In the data rows, 128 means zero.
Here is a table of points, one per row:
[101 109 116 179 105 153 159 153  97  91 135 109 193 103  97 200 119 136
 144 103 186 127 208  95 153  94 138 153 143 101  97 241]
[142 100 167 131  94  98 141 143 110 101 133 122  94 147 128 104 127 104
 176 118 146 116 102 116 161  94 100 225  95 188 148  98]
[103  88 119 122 109  94 149 128  97 144  99 110 113 122 121 197  91 138
 108 141 159 172 110 178 150 124 125 111 155 112 199  90]
[133  94  95 160 124 144 102  99 118 118 108 100 112 107 110  96 159 121
  91  98 102 128 158 142 131 135 104 101  96 114 127 105]
[172  94 113 145 203 146 106 116 143 103 100 196  97  94  98 134 158 229
 206 105 122 190 136  98 121 125 110 173 104 181 128 133]
[124 124 171 103  97 100 180 198 104 100  97 100 187  99  83  99 159  81
 114 147  96  92 146 157  84 104 101 111 106 109 224 152]
[142 122 190 101 103  88 168 169 101  96  99 143 146 167 150 147 138  93
  96 137 250 236 172 120 137  97 129  97  90  92 153 116]
[106 137 127 116 120  97  99  93 144 102 141  99 108  96 108 102 138 119
 105 169 107  99 125  89 104  89 144 140 112 102 130 101]
[115 121 114  97 177 112 147 154  95 132 172 130  99 138 129  99  89 143
  96 137 108 103  99 113 106 169 184 146 132 107 131 128]
[102 102 117 168 108  86 197 151 177  74 223 102 174  99 116 202 128  99
 145 126 149 102 128  97 161 144 207 104 127 111  98 174]
[105 133 142 137 198 102 104 105 118 107 110 118 123 105 125 117 169 137
 120 100 106  95 106 145 101 128 103 125 109  99 113 101]
[150  99 128 132  93 185 133 110 118 100 172 103  93 178 173 139  98  99
 192 105 135 105 108  94 141 184 161 197  91 102 137 111]
[ 99 102 196 114 104 159 106 165 101 116  96  94 162 138 181  96 109 134
 101 155  94  97  91 131 147 138  83 120 131 103 160  98]
[165 154  93 136 119 121 105 102 219 107  96 142 102 115  96 122  84 161
  96 146 130  88  97 153 117  95  99  98 104  95 135 102]
[ 98 134  99 140 104 146 128 144 213 184 136 132 120 156 158  99 105 157
 124 186  94 160 178 118 101  93 173 205 191 155 134 136]
[109 120  92  87 121 105  98 100 117 102 103 101 100 106 107 173 156 121
  97  96 104 113 142 147 145 150 103 116 102 100 120 105]
[126 124 174 107 106 128 155 153  97 120 146 122 117  96 139 150  86 123
 104  98  99 165 124 248  92  92 111 110 105 105 116 127]
[185 100 162 135 209 134 110 106 177 104 154 181 107 153 109 109 175 147
 173 130 107 163 113 129  93  98 106 209 105 114 132 101]
[103 114 108  95  98  99 131  89 120 130 106 121 163  97 101 169 103  95
 103  86  96 151 118 131 164 108 107 115 120 111 164  96]
[113 106 146 103 101 156 222 107 104 133 117  89 124  94 168 106 103 181
 102 161  97 105 100 101  93 185 170 159 113 111 111 144]
[ 99 196 188 159 137  91 114 146 134 117 131 103 161 105 149 117 160 249
 113 154 162 115 177 140 117 172 186 165 123 166 182 111]
[119 100 127 161 182 164 113 124  97 114 140 106 175  98  95 208 110 102
 160 103 167  93 159 103 155  98 159 123 181 101 101 199]
[195 236  99 111 133 126 139 105 127 137  92  85 170 197 155 111 108 103
 104 186 111 173 107  99 200 148 138 101 138 175  95 136]
[103 107 105 136 135 117  95 166 148 130  90  95  94 149 103 127  94 103
 121  97 160 100 135 103  98 100 118 132 142 109 106 156]
[202 202 102 153 128 129 134 149 104 139  97 139 180 197  96 170 108 106
  97 193 108 186  98  98 198 140 129 106 130 189  97 143]
[ 90 160 101  88 129 176 154 113 109  95 139 101 176 159 166 102 102 104
 142 114 182  98 108 101 135 162 115 163 168  99  97 134]
[116 126 164 164  99  98 142 120 119 151 125  96  89 101 141 157 121 133
 104 146 101 148 103 215 149 121 118 113 107  92 152 127]
[108 126 121 104 105 164 115 173 104 145 161 185 101 100 182 106 103 119
  97 140 106 106  98  93 103 193 137 150 112 103 155 123]
[109 107  96 123  96 128 136 172 103 141 159 127 104 129 154  95 104 128
 106 141 106 107  93  99 103 191 170 139 110 107 150 144]
[100 127 108 110 162 106 180 162  93 171 155 176  99 122 140 137  99 105
 106 173 114 145  96 102  99 145  95 103 130 106  90 118]
[132 102  97  87  97 102 144 130 105 128 105  96 115  94 109  97 132  96
 155 101  99 107 183 182 129 135 102 101 145 140 105 102]
[145 182 113 128  99 137  97 103 197 126  99 174  99 116 127 161  87 156
 136 141 105  92 102 169 158  97 100 100  91 181 141 145]
[112  98 116 102  96 102 104 135 108 101 106 100  97 104 110 122  93 132
 105 132 143 207  96 141 137  99 103 104 112  96 119 102]
[ 99 129  98 141 101 139 131 168 195 197 151 144 139 167 126  96 116 155
 135 161  95 145 187 128 101  92 133 195 188 143 122 147]
[107 127 169 106  98 202 106  97  98 119 151 102 153 127 147 182 134 171
 126 165 168 109 129 213  90 198 248  93 104 118 188 165]
[146 102 156  99 110 255 192 116 109 116  97 157 176 159  88  98 151  97
 132 111 190 130  94 182 171  90 157 190  92 178 142  93]
[151 154 108 110 108  99 129 129 117 113 173 147 183 125 105 151 100 102
 103 166 103 144 112 120 181 153  92 107 174 181  99 126]
[109 101 107 151 125 106 142 206 171 195 192 114 119 141  85 174 142 102
 122 118 129 102  74 103 104 154 196  99 115 106 100 139]
[104 168 148  98 145 105 118 124  98 126 170 128  94 106 152 145 203 137
  91 166 148 145  97 188  99 101  89 127 107  96 137 142]
[103 157 159 113 154  95 100  98  99 109 152  96 124 105 155 142 165 171
 172 111 109 137  93 152 101 114 158  99 110  97 122 129]
[109 118 103 189 152 106 156 110 192 181 102 147 179 104 103  99 161 181
 130 105 146 173 193 127 111 187  97 130 129 185 124  97]
[136 158 108 160 216 138 108 117  99 104 114 170  99  96 143 130 158 159
 176  97  99 124  95 134 154  96 108  98 101 207 172 166]
[104 138 136  96 149  98 101  96 110  99 145 100 105 102 110  96 131 124
 101 139 108 100 121 107 103  90 151 112 120 118 127 122]
[157  97  89 137  85 119 128 110 198 103 119 180 151 133 109 126 190 178
 189 108 228  94  80 145 183 100 105 134 207 186  96  90]
[110 137 102  95  94 195  95 100  95 138 145 140 106 128 100 101 105 145
 112 180 109  99 142  96 100  93 149 125 159 126 131  94]
[181  94 164 121 200 117 104 104 187 102 145 199 115 162 126 111 179 160
 189 148 101 179 108  96 108  99 106 205 105 133 123 102]
[106 111 117 141 106 115 124 175 144 196 140 142  93 161 100 127 101 105
 105  89 111 105 182 104 102  96 127 107 177 151 104 118]
[217 168 111 155 122 155 105  96  98 124 212 102 129  84 137 123 101 102
  90 127 201  98 100 104  98  97 135 108 170 175 104 127]
[191 104 176 104 102 126 189 105 148 101  92 167  89 179 132 104 141  88
 146 137 120  94 110 140 175 134 112 174 110 124 127 104]
[106 150 112  97 131 113 153 144  97 143 129 180  92  88 137  94 101 133
 109 159 111 104  98 100 141 199 194 120 143 104 136 141]
[107 134 100 126 179 106 107 110 104 103  97  98 103 106 107 144 166 113
 144 103 107 114 132 142 105 151 107 109 102 114  97  99]
[106 109 126 227 164 213 129 137 114  99 105 103 152  92 102 146 110 100
 198 114 172 138 201 107 159 106 111 155 200  93 106 229]
[202 102 192  93  94 125 106 122 151 107 139 135 173 199  93  99 115 152
 180  94 171 148 100 165  92 165 101 178  95 143  86 114]
[137  96 106 181 115 105 169 200 165 176 204 133 123 115 147 139 131  98
 107 145  99 103 147 109 120 141 188  93 123 102  96 149]
[109 123 104  92  97 156  93 125 149 115 134 141 101 119 122  99 113 136
  96 145 125 112 143  97 103  95 151 131 153 120 101 104]
[101 118 117 154 156 227 103  95 144 100 188  95 160 154 163  99  98  95
 196 133 219 139 123 113 111  98 171 180 187 101 103 141]
[148 113 166 105 100 192 166 107 180 101 127 169 106 208  88  98 108 134
 166 105 103 100 104 141 171 125 127 163 107  94 162 103]
[104 112 112 134 110 103  97 142 109 153  93 126 103 156 106 154 123 125
  96  92 103  99 148  95 100  97 107 106 171 112 102 130]
[106 121  92  97 102 151 147 140 144  93 101  98 109 109 116 147 101 106
 100 115 163 239  89 150  98 106 102 102 150 129 160  96]
[120 254 191 105  97 193 100  94 159 180 130 118  87 161 187 238 124  88
 156 178 110 159 109 167 154 125  91 103  95 177 149 162]
[113 122 117 133 165 106 105 104 108 100 107 106 112 109 107  99 169 136
 120 103 106 105 164 141 104 143 105 101 101 104 100 105]
[114 106 126 150 157 186 108 109 145 105 122 105 152  96  98 149 110 101
 142 103 244 165 168  99 158 109 113 139 178  95 106 231]
[118  92 213 101 110 112 177 144 129  91  93 133 179 136 165 158 119 141
  84  98  93 135 110 162 139 137 123 142 109 119 142 198]
[132 153 115 150 209 124 106 113  96 106 113 179  98  97 156 132 158 185
 180  95  99 140  95 123 167  96 106  96 107 188 192 158]
[106 108 107 175 119 124 121 161 110 179 121  93 111 132 103 150 112 107
 162 100 138 147 150 100  98  97  92 156 154  94 107 149]
[181 155  96  86 134 111 147 139 113 133 159 106 168 177 101 138 108 113
 102 178  91 152 120 124 226  97 120 101 150 150 100 154]
[112 119 128 145 148 104 102 103 126 103  99 108 130 105 104  99 168 131
 139 102 103 104 110 131  97 145 104  99 116 103 120 105]
[153 175 109 126 107 139  98  98 194 128  99 187 100 115 139 164  89 155
 126 109 101 141 100 138 155  99 103 100  88 166 136 159]
[255 230 107 159 103 137 105  95  97 140 167  91 125 143 188 149 112 105
  93 139 147 139 105 104 134  98 136 124 191 189 101 135]
[109 135 167 118 172  99  98  95 133 105 145  90 134 132 125 100 161 189
 127 130 116  98 123 135 101 136 123 109 109  99 163 132]
[107 144 124 118 167 105 103 107 105 105 109 101 116 102 106 104 175  99
 150 100 105 135 126 140 102 148 108 102 107  98 116 104]
[102 104 163 110 122 179 144  98 104 117 138 119 100 101 117  98 101  94
 100 209 108 101 106 100 123 122 148 127  96 110 140 114]
[180 128 222  92 111 180 127 175 162 106 160  96 219 105 125 197 138 161
  93  96 193 115 170 183 176 182  86  93 111  95 204  83]
[ 86  91 137 101 103  93 114 101 105 108 108 102 130  94 135  87  93  99
 109 155 178 160 101 122 200  93 109 100 101 160  88  99]
[ 98 119 110 194 138 105 148 108 190 185 103 143 166  98 103  98 170 170
 142 107 144 162 187 133 129 189  99 127 134 207 127  98]
[103 117 120 125 105 112 119 137 138 168  88 175 102 162 100 126 103  97
 116  87 105  96 145 101  94 106 151  95 185 159 102 127]
[102 149 172 125 156 122 102 101 103 110 145  95  99 103 128 128 181 140
 144 126 122 131  93 136  99 114 135 111 111 104 157 130]
[123 117  99 102 105 128 114 118  95 125 138 123 105 137 136  99 103 143
 106 152 112 101 113  98 108  94 186 108 147 105 124  93]
[109  91 105 126 102 101 133 190 170 156 220 152  98 126 168 205 130 101
 106 168 113 100 144 105 106 165 154  99 144 110  96 152]
[109  95 101 109 156 100 213 152 138 217 181 163 157 144 135 127 102  98
 117 136 114  95 136 103  98 158 121  93 144 119 145 150]
[228 178 102 149 108  96 114 143  94 139  88 176 128 197 151 132 106  96
 118 193 103 197 106 104 139 154 163 100 138 169 120 122]
[169  97 168 130 203 128  99 104 164 104 151 184 106 176 126 109 182 165
 179 151 112 156 137 119 102  98 102 198 104 113 129 102]
[111 123 212 101 109 119 163 206 178 171  91 124 219  98 255  93 141 188
 106 118 144 116 157 160 138 121 183 125 104 137 200 101]
[107 117 103  97  98 107 166 164 123 170 151 125 152  99 132  95 102 117
 116 151 105 159  98  92  99 149  95 104 113  98  94 116]
[106 144  97 173 145 106 105 112 105 118 106 103 129 108 106 108 164 120
 114 101 103 136 168 153 123 160 104 124 104 124 132 101]
[103 109 109 175  94 124 150 189 179 233 176 145 134 174  99 128 165 113
 149  93  99 169 191 113 103 107 131 162 190 133 106 134]
[ 99  90  96 100  99  96 110  92 101 113 101 131 113 102 100 176  94  96
 110 161 130 168  97 181  93 108 103 117 130 138 139 114]
[102 169 108 190 134 104 155 116 145 176 102 168 163  98  96  98 168 162
  87  96 121 129 175 153 159 203 117 157 140 149 151  99]
[111 110 101 124 110 148  92 126 156 119 125 113  99 133 149 102 104 115
  94 154 133 103 135 105 103  97 135 175 170 101 106 119]
[174  99 222 135  94 150 157 127 103 115 121 168 115 194  95  95 166 152
 165 102 186  87 120 166 218 124 101 200 104 171 148 137]
These points spread out most along one direction. Take the direction at right angles to it along which they spread out most. Go by this last direction. Where along it does each point below lie, from 0 to 99? 50 is the average, and the first point above lies past it. One standard deviation of the points above along it is 16.
[138 105 180 102 100 198 150 112 145 100 136 200 136 204 144  97 120 117
 189  90  96 102 104 166 155 149 117 167 105 109  93 131] : 61
[151 208 102 147 122 112 149 143 101 109 126  96 165 172 110 121  99 107
 106 180 102 111 101 106 145 161 102 106 132 155  99 141] : 52
[106 106  96 123 176 115 103 110 105 103 102  95 100 107 109 130 180 111
 131 103 104 130 130 150 129 151 108 106 104 127 112 103] : 33
[188  99 101 199 141 178  97 114  99 107 120 105 182  97 176 158 101 105
 163 102 216 105 132 104 120 104  95 103 176 114 106 227] : 79
[109 147 104  97 135  98 162 176 202 209 206 137 161 114 200  96 118 123
 136 114 157 104 124 109 120 185 209 209 130 105 146 179] : 65
[111 169 166  98 104 128 197 190 108 139  90 149 186 100 207 191 126 210
 112 145 144 157 195 175 127  95 188 118 104 113 202 115] : 38
[255 155 115 123 128  92  99 101 101 154 101 103 121 138 106 114 107 105
 105 141 143 190 106 104 163 109 118 112 198 200 112 193] : 69
[106 126 117 128 121 107 119 134 129 178  98 110  97 142 104 127 118 118
 101  90 106 112 178  94 101 108 118 101 158 139 100 104] : 50
[138 203 138 140 223 131 105 103  95 107 175 197 101 187 219 159 157 116
 196  94 118 143 110 115 136  97  98  95 105 177 213 129] : 51
[121 103 139 104 146 144 149 120  99 143  93 163 118 129 211  96  99 135
 106 197 125  98 152 115 110 157 186  92 116 101 149 134] : 36
[105 135 100 147 143 105  94  99 120 124 102 118 141 102 107 122 180  95
 134 102 102 137 152 145 132 167 115 107 104 117 120 101] : 38
[137 113 142 115  97 151 136 109 118 110  90  89  95 159 100 128 112 101
 188 122 123  98 103  88 173 179 125 187  97 114  98  95] : 54
[107 104 103 161 149 111 102 101 121 118 105  96 128 109 110  99 158 135
 121 103 103 110 154 123 113 141 103 100  97 150 104 103] : 40
[125 102  93 112 152 101 105 104  98 108 102 124 110 107 106 106 161 142
 141 105 145  93 139 130  98 114 103 100  94 117 113 105] : 35
[106 147 121 162 146 102 114 102 101 100 104  99 112 107  98 111 155 142
 126  95 102 126 137 145 139 156 147 115 106 111 148 101] : 33
[127 117 114 131  98  99  88 169 122 168 103 154  99 136 100 141  99 101
 107  92 118  95 176 105 100  98 137 104 152 124 102 158] : 56
